A single turn carries every row of the set below to another of its rows. Some are shown first; where does it send the rows asked next?
Kaso: [-23 -11 -23   7  18  34  13  -3  33   0   2  29  35  -3  13  27 -25  33
  -7]
Tazel: [  3  -8 -19 -13   7  12 -26  22  41 -11  10  18  30  -7  31  13 -11  10
  -2]
Difi: [  8 -45  -4  13   7 -19  21 -27 -35  11  -7 -14 -13   4  21  28  17   7
  15]
Liduz: [-14 -11 -23 -16 -20 -17   4 -30 -13   7  13  -4 -39   1   5  35   2 -39
   8]
fup: [  5   3   4  17   0 -17  29 -23 -22  48   6   3  -9   4   6  48  -1  -2
  -5]
ropi: [ -4  -8 -30  10   1 -20  24 -33 -33  17 -11 -12   8  16  28  38  23 -15
  11]
Dapov: [ -5 -29 -21 -18   3  20 -30   5 -39 -31 -11  37  11 -15  -1   4 -31  27
   0]
nugid: [-18   1 -12   5  19  47   0  -2  38  -1  -6  22  30   1   0  26 -29  35
 -26]
Rili: [ -3 -23 -28 -20   7  12 -14   4 -39 -16   8  46  16  -9   6   2 -31  31
  -2]
laveg: [ -7   7 -19 -19 -17 -11   6 -30  -9  18  21  -4 -41  12  -2  34  -2 -33
 -16]
dat: [ -9  -2  -5 -17 -23   4 -24 -27  -9  -7 -14 -20 -49   1 -16  37  -1 -38
 -14]
Zur: [  8   0  -9 -14   7  25 -39  23  44 -15  -2  11  24  -4  20  15 -12  11
 -16]
Rivuv: [  1   0  -2  10  -3  14 -24 -30 -28 -10 -57 -38  -8  13  -3  43  19 -17
 -13]
pufuv: [  6  22 -20   6   6  -7  20 -35 -24  32  -3 -15   3  33  14  37  17  -7
 -26]
Malaf: [-28 -26 -22   9  15  35   5  -1  28 -15 -11  27  36 -15  15  28 -24  27
  10]
Faten: [-20  -7  -7   7  16  53 -15   0  35 -17 -25  14  27  -6  -5  30 -28  31
 -20]
kebos: [-15 -17 -16 -14 -24  -7 -14 -27 -14  -9  -8 -13 -43  -6  -3  37   2 -42
   9]
Rere: [-36 -11 -12  -6  -2  35   9 -14 -12 -55 -26  -3  19   0   1 -16 -25  -7
  -2]
tis: [ -3  13  -7 -19 -19   2 -12 -29  -5  10   4 -14 -47  12 -15  36  -4 -34
 -29]
Pef: [ 25  -2  18   7  13   6   5 -27 -21  25  -8 -26 -24  27  -7  28  10  17
 -43]
gubo: [-37 -11 -22  -6   1  21  29 -15 -13 -43  -5   8  26   3  12 -18 -24  -6
   4]
risi: [ 19 -22  24  11   6  14 -18 -25 -25  -1 -38 -38 -28  12 -12  32  11  10
 -26]
dov: [  1 -15 -11 -20   4  31 -39   5 -34 -29 -17  31   7  -9 -13   5 -34  30
 -20]
sav: [  1 -15 -16 -12   5  16 -34  23  39 -19  -1  15  29 -12  29  15 -10   7
   3]
vize: [-25  20  -9 -10   5  38  20 -15  -3 -31  -3   1  18  20  -5 -20 -29   2
 -37]
tem: [  9 -48  12  13   3  -2  -7 -24 -34 -10 -38 -32 -22  -2   5  33  17   4
  11]
vap: [  8   2  28  19  -6  14 -19 -19 -18  17 -43 -22 -23  -4 -22  54  -4  -7
 -19]
tiv: [  7   1 -15 -13   9  19 -29  23  43  -7  10  17  28  -2  26  12 -12  12
 -15]
domu: [  3  -5 -24 -22   9  18 -13   3 -33  -7  14  45  13   1  -2   1 -33  36
 -24]
ditag: [ -2 -26  17  21 -10  -1 -11 -19 -27   6 -45 -16 -16 -19  -4  54   1 -14
  18]
dokis: [  4  -9 -11 -13   5  23 -42  23  41 -22  -8  10  26 -10  23  15 -11   8
  -5]
Tutim: [ 10  26  -3   7   2  13  -9 -33 -20  16 -32 -31  -6  31  -5  41  16  -8
 -41]
boreg: [ -8 -21 -19  11  -4  -7  -4 -31 -35  -8 -44 -26   1   4  18  43  23 -20
  19]
mep: [  6  -1 -12 -22   8  30 -30   4 -31 -14  -1  36   7   1 -13   2 -35  35
 -35]
tusup: [ 12  19  21  15   0   4   6 -22 -15  44 -12 -10 -18  11 -14  49  -6   0
 -33]
Dapub: [-31   9 -21  -9   5  24  35 -16  -8 -27   9  11  24  16   9 -20 -27  -1
 -18]
sim: [ -4 -25   2  20  -5 -19  19 -20 -30  26 -14  -1  -8 -13  13  51   3 -12
  28]
zin: [-27 -25 -13   8  14  46 -12   0  30 -25 -28  16  30 -15   3  30 -24  26
   2]
mige: [ 18 -17   0   8  13 -14  29 -28 -26  32  12 -11 -15  23  13  27  14  16
 -17]
dif: [-29   8  -4  -8   0  44   3 -14  -6 -49 -25  -7  15  10 -10 -17 -29  -3
 -27]

vap goes to fup
dokis goes to tiv
Now these:
laveg goes to kebos
Tutim goes to ropi
dov goes to domu
Dapub goes to Rere
Pef goes to Difi
zin goes to nugid

A single turn carries every row of the set below to another of its rows. Some are shown first; where does it send the rows asked next?
zibi: [ -9  -2 -19  13 -11   8   9  -5 -51 -11   0  -3  -5 -17  21  47  41   5
 -20   1  24   5 -43  14  10]
vapa: [-13   2 -24   4 -11  12  -5  -3 -40   1 -14   7  -8 -29  17  26  38  10
 -39   4  29  24 -29  22   1]
kinuz: [  8 -16   4 -15  -8 -18  -4  35  -3  29 -10  -7  21  48  22  -3  -6 -18
  10 -30  14 -44 -27 -20  23]
raba: [  5 -18  12  -3 -10 -26  -5  36  -6  27 -13  -2  16  53  19   6 -12 -24
  11 -21  21 -37 -40 -12  16]
Tifir: [-36  18  18  26 -37   2 -14   2 -37 -31 -13  16 -11  -7  14 -34   1  21
   9  -4   1 -12  -2  15  11]
Moruk: [ 18 -30  32  -4   6 -20  -2   7  -4   3 -14  20   3 -20 -11  26 -19  19
  21  15   2 -19  15 -20  29]
sagip: [ 37  -4 -23  -8 -12   0  16   9 -17  -2  12  25  -1 -13  -9   3  46  14
 -47   3   2   3 -36  11 -26]
doni: [ 22  15  14  27  11   9  18 -30 -18  19  -4 -26  -1  -9  19 -17  32 -21
  -3 -24   9   3 -24   8  16]
deba: [ -9  14 -23  42  30  15   7   2  -2  26 -10 -30 -32 -12  -5  16  16 -16
 -21  11   5  -5 -16 -10   0]
Degi: [-37  12  22  34 -30   6  -6 -11 -28 -31   3  13 -16  10  20 -18  11  37
  12 -15  -8 -19 -30  24   1]
Tila: [-26  -8 -18 -23  -6  35 -16   8  19  18  -3  39  14  30  13  40   4   7
  -1 -56  11  -7 -28  10 -18]
kefo: [ -3 -19  12  -2   6  -4   3   5 -16   6 -19  24  17  39  24  39 -31 -16
   3 -34  -9  -9 -28 -46  17]
selis: [-34   4   7 -41   2  10   3  33  10   1  24  39  12 -23   1  13 -12   5
 -11 -10  -9  -4   6  41  -1]
peto: [-22 -12 -13 -17  -4  37 -19   2  26  18  -1  32   7  30   5  37   6   8
  -9 -53  15 -11 -20  17 -30]
salok: [-40   8  22  30 -24   2 -12  -5 -39 -30 -16   5 -14  -9  22 -35  -1  20
  -4 -10  -6  -5 -10  26   8]
mugi: [ -7 -46  -5 -12  14 -37   3   5 -23   3   0  -6  20 -12   8  -4 -20   5
  14 -18 -15 -21  22   2  27]
defug: [ -1 -30  11  13  -2 -10  13  10 -15   4 -24  21  15  42  21  38 -32 -22
   3 -37  -6 -14 -37 -31  11]
lur: [ 16  21  16  11 -16  -6 -22 -14  15 -41  -8  13   5  18  15 -13  18   2
 -37 -50   3 -47 -37   7  -7]
risaz: [  6 -49  -3 -11  12 -40  -5   6 -11   1  -1  -6  18 -19   1  -1 -14   3
  24 -13 -12 -26  11  11  29]
pame: [ -2 -26   8 -17  -9  26 -22  38  -4 -20  15  10   1 -15  -3  31   6  -9
 -12   2 -14 -26  36  29 -23]
fadi: [  3 -21  15   9   3  -4   5  -1 -18  16 -14  18  16  49  25  36 -30 -19
  -3 -35 -11  -7 -29 -40   3]
tesad: [ 35 -16 -17   2  -7   1   9   7 -20   1   3   8  -6  -9   2  -3  55  17
 -50   1   3   5 -30  20 -29]
bar: [ 25  23   9  30   4  10  23 -28 -20  17   4 -15   7  -9  12 -11  25 -31
   6 -25  -3   3 -18  -3  15]
seko: [ -2 -19   2 -18  -8  32 -27  45   5 -16  14  19   1  -8  -2  30   6  -9
 -10   6 -24 -22  32  18 -23]
gugi: [-27  17  -2  23   3  -5 -42  -5   7 -31 -40   3 -18   8  25  12  -4   4
 -59 -28  18 -23 -33  -6  -1]
nilim: [ 13 -26  29 -18   9  -2  -8  11  -5   0  -9  15  -3 -14  -8  20 -19  14
  20  17  -1 -20  21 -33  28]
kofe: [ 14  19  26  15  -9 -14 -23 -10   6 -34  -9   7   3  20  28 -20  20   6
 -51 -42   0 -37 -40  17  -8]
lomi: [ 17 -31  38 -13  -1 -12  -4   6 -13   6  -6  10   0 -10  -9  14 -20  20
  17  15   6 -22  15 -28  27]
sig: [-31  -4 -14  45  -9 -14 -16  21  -8 -11 -12   7 -32  19   0 -25  -2  43
 -25   7 -24 -28 -17  -4 -20]
fuli: [-31  25   5  33   3 -14 -43 -12   2 -34 -23  -5 -17  -6  22  28  -4  13
 -37 -11  12 -40 -27  -2  17]
Teviv: [-27  -2  12 -25   1   0   1  34  13  -4  23  33   9 -26  -7  17 -21  -7
 -15  -2 -13  -7   0  52  -6]
Talo: [ 11  10  15  16  11 -27 -13 -13  17 -42   2   3  -5  12  10 -12  18  22
 -37 -37  -8 -55 -36  14  -5]
rik: [  7   9  -9  -4 -23   9 -42  33  16  42  12  26  27  37  25  36  11  -1
 -21 -19 -16 -18 -16   8 -18]
fov: [-30  -2  13 -37   7  -2   4  30   4  -1  22  36   9 -27  -8  16 -18   8
 -23  -1  -4  -3   9  41  -7]
Teko: [ -3 -14   7  -7 -10 -15  -3  29  -7  39 -13 -10  18  52  19   0  -9 -20
   6 -33  28 -38 -28 -17  18]
Tidil: [ -1  13  -2   3 -22   7 -44  22  15  43  14  25  29  31  25  40   8  -1
 -28 -24 -13 -16 -10  20 -22]
sufos: [ -2 -38  -3 -22  15 -32   3  13 -16   3   5  -2  24 -17   9  -9 -15   3
  20 -19 -22 -24  19   5  32]
guda: [ 24 -14 -28   7   6 -19  24  18 -20   6   7   1 -10   2  -4  12  47  19
 -47   9   5 -12 -47   5 -18]
dez: [-12   4 -42   3 -14  10  -9   4 -41  -8 -10   9   0 -28  13  33  42  -2
 -28   2  29  16 -20  18  -2]
Gotu: [-10  -9  10  30  -8  -8 -10  17  -9 -21 -19  11 -34   8  -4 -48  -3  31
 -29   9 -22 -15  -7  -4 -20]
zipeg: [-20 -14 -15  -8 -15  30 -16   5  29  28  -5  37  10  25   4  38   3   8
   2 -49  14  -9 -33  24 -20]
Nikeg: [ -6 -18  10  -8  -6  24 -19  47   8 -20   8  20  -5 -12  -9  32   3 -15
  -3   4 -11 -24  29  34 -26]
ged: [-15 -11  -9  27 -13 -12 -11  14 -11 -28 -11  18 -28   6 -10 -48 -11  30
 -20   4 -31 -18  -7 -10 -22]
Dozif: [-26  31 -15  21   2 -19 -51  -4   9 -30 -32  11  -9   8  20  11  -8  -3
 -51 -25  14 -26 -30 -10   3]
gitu: [ 16  20  13  30  22  11  34 -23 -10  12  22 -17  -7  -9   5  -6  33 -17
   0 -17 -11  -3 -30  20   1]
Tose: [  3   4 -10  11 -19   4 -45  23  18  40   9  30  25  36  19  43  12  -2
 -11 -20 -14 -11 -15  21 -26]
nis: [  8   9 -28  26  30   2   6  -7   3  30 -19 -20 -23  -5 -12 -11   8 -23
 -17   1  10   5 -19 -28   1]
tebab: [ 13   1 -15  35  32   3   6 -13  -3  30 -26 -21 -26  -8  -2  -3  10 -15
 -30   1   2  11 -17 -25   2]

Tila goes to selis
fuli goes to zibi
ged goes to nis
Now these:
Nikeg goes to Moruk
tebab goes to gugi
fadi goes to peto

A single turn carries every row of the set below to another of its rows. Some are shown first; where does it send the rows asked next?
Fozot: [ 11 -35   8  11  33 -18   8 -13 -24  34  36  43   0  24 -12   8 -26  -4
   7   5  15  -1  -1  35]
Tez: [  0  -9   6  -1  35   0  37 -25 -10   9  15  18  -2  35 -22  34 -15   5
 -26  25 -18  42  11 -31]
nuta: [ -2   8 -14 -14 -26 -13 -12   3  14   4 -15  15   5 -27   4 -10  20 -15
  10 -21  22 -29 -15  35]
difa: [ -2  24   6 -32 -13   6   9  19  -2 -20 -28 -18   0 -18   2   2  26  -7
 -17 -15 -15   9   8 -37]
ravet: [  0 -23 -26   5 -18  23   7  11 -22  20  27 -16  -7  12  34  19  -8  14
 -43 -15 -19 -14 -15   8]
manam: [ -3   2  16   5 -24  24   0   6 -11  20  22 -17 -12  -1  31  41   1  12
 -21 -18 -18 -27 -26  -3]
sesol: [-31  29  -9  28  13   3  36 -21 -17  46   7  11  -2 -12  30  17   2  13
 -11  22 -20  -4  25 -11]
diliv: [ 36 -31  -3 -33 -33 -24 -12   0   8  -8   8   1   8  12 -40 -20  13  17
  -1   8   8 -21  -8  13]
gitod: [ -9  14  -5  18   3  13  18  -2 -38  42  20   8 -22  13  34  44  20  -9
   5  32 -10  -6  26  12]
bafil: [ 24  -5 -15  20  35  -9  17 -17  -3  34  40  42  -9  19 -26  13 -12  11
  20 -12  29 -11   9  22]
Sib: [ 31  -8 -21 -17 -10 -18 -29 -14   4  -8  11 -27   2   8 -48  -7   0  19
 -22   9  14 -29   1  21]
kadip: [-33  14  -5  -6 -21  -8 -22  10  23   6  -2  12  -6 -33   1  -6   2 -22
  11  -5  15  -5   8  36]
gon: [ -1   0  11  -9  27  26  36 -23  -5  13  27  33  11  42 -27  19  -6  23
 -30   9 -28  17   6 -20]
pes: [ 39   4  -2  10  15  -8  34 -22 -16  10  14  38   3  19 -32  10 -17   0
  36   4  31 -17  -6  22]
Supu: [ 28 -26 -21 -24 -27 -23 -12 -20  -7   5  12 -17   1   3 -54 -23  18  17
  -6 -14 -24  -9  10 -11]
Vud: [ 20  -2 -28 -10  21 -41   8 -10 -20  17  -8  18 -10  23 -43 -30   3  -5
  21  19  -4  19  44  -3]
Mukib: [ -1  17  14 -31   3   2   1  28  -9  -2 -36 -21   8  -8   5   0   3  -3
 -16   7 -20   6 -27 -35]
Dav: [ 21   2   5 -10  37   1  33 -33 -27   6   2  20   4  30 -34  35  -7  30
 -32   3   1  22  -8 -26]
pekug: [ -8   0 -17  -3 -14 -35 -19   0   0  -3 -21  -6 -10 -37   6   2  18 -23
  10   1  33 -10  -6  26]
domeb: [ 18 -17   5  17  37 -19  12 -10  -4  10  37  41 -11  28   5 -16 -25  -5
   6 -15  21   0  19  26]
deg: [ 23 -16   7 -17 -44 -25 -20   5  16 -10  15 -14  17   1 -30  -4  17  16
  18  16 -16   5  -1  20]
zigad: [ 30 -16 -21 -20 -19 -16 -33 -11   5 -16   5  -9 -19  34 -53   0  14  11
  -2   1   5  -7 -16  14]
votaz: [ -1   0   8   6 -50  26  10   4 -25  22  17 -17   8  10  20  23  -6  18
 -40  -7 -19  -3 -14  -3]
Nifo: [ 24  10   8  -5  14 -41   4 -18  -9  14  -6  10 -12  19 -32 -21  29 -12
  43  30 -13  -3  31 -16]
doli: [ 17 -23  -9  10  20  -2   1 -17  13  -2  32  60  11  26 -16  32 -24   7
  13 -17  13   1   1  10]
virug: [-22  21   7 -30 -32  -5  -7   4  -8  -5 -40 -21  -8  -7   0  12   0   0
 -28   5 -30  19  -2 -20]
gat: [-31   5  -4 -25 -11  -8 -12   9  17  16 -18  -8 -11  -7  14  17   3  -5
 -43 -15 -31  32   4 -22]
sop: [-29  37  -1  18  20  18   9 -27 -28  33  17  16 -21   1  26   9  19  21
  -1  30 -19  20  14  -9]
zofub: [ 22   0 -26 -16  37 -39  -2 -19  -8  22   4  17 -30   7 -35  -6  19 -12
  40  13  -5  -2  38   2]
vula: [-24  15  -9  23  36  14  28 -18 -31  30  15   6 -13   3  33  27  16 -22
 -11  11 -25  15  20 -13]
gari: [-28  22   7 -24 -10 -17  33   6   0  13 -48 -11 -10 -15  -8   4  12 -21
 -26   0  -3  18 -13 -10]
batul: [ -4   8 -27   3  35  17  31 -34 -42  46  13  15 -26  10  18  19  13 -17
 -27   5  -5  -8  19 -16]

zofub goes to Tez
Dav goes to ravet
deg goes to pes
Now these:
vula goes to virug
zigad goes to Fozot
gari goes to Supu
gon goes to manam
domeb goes to sop

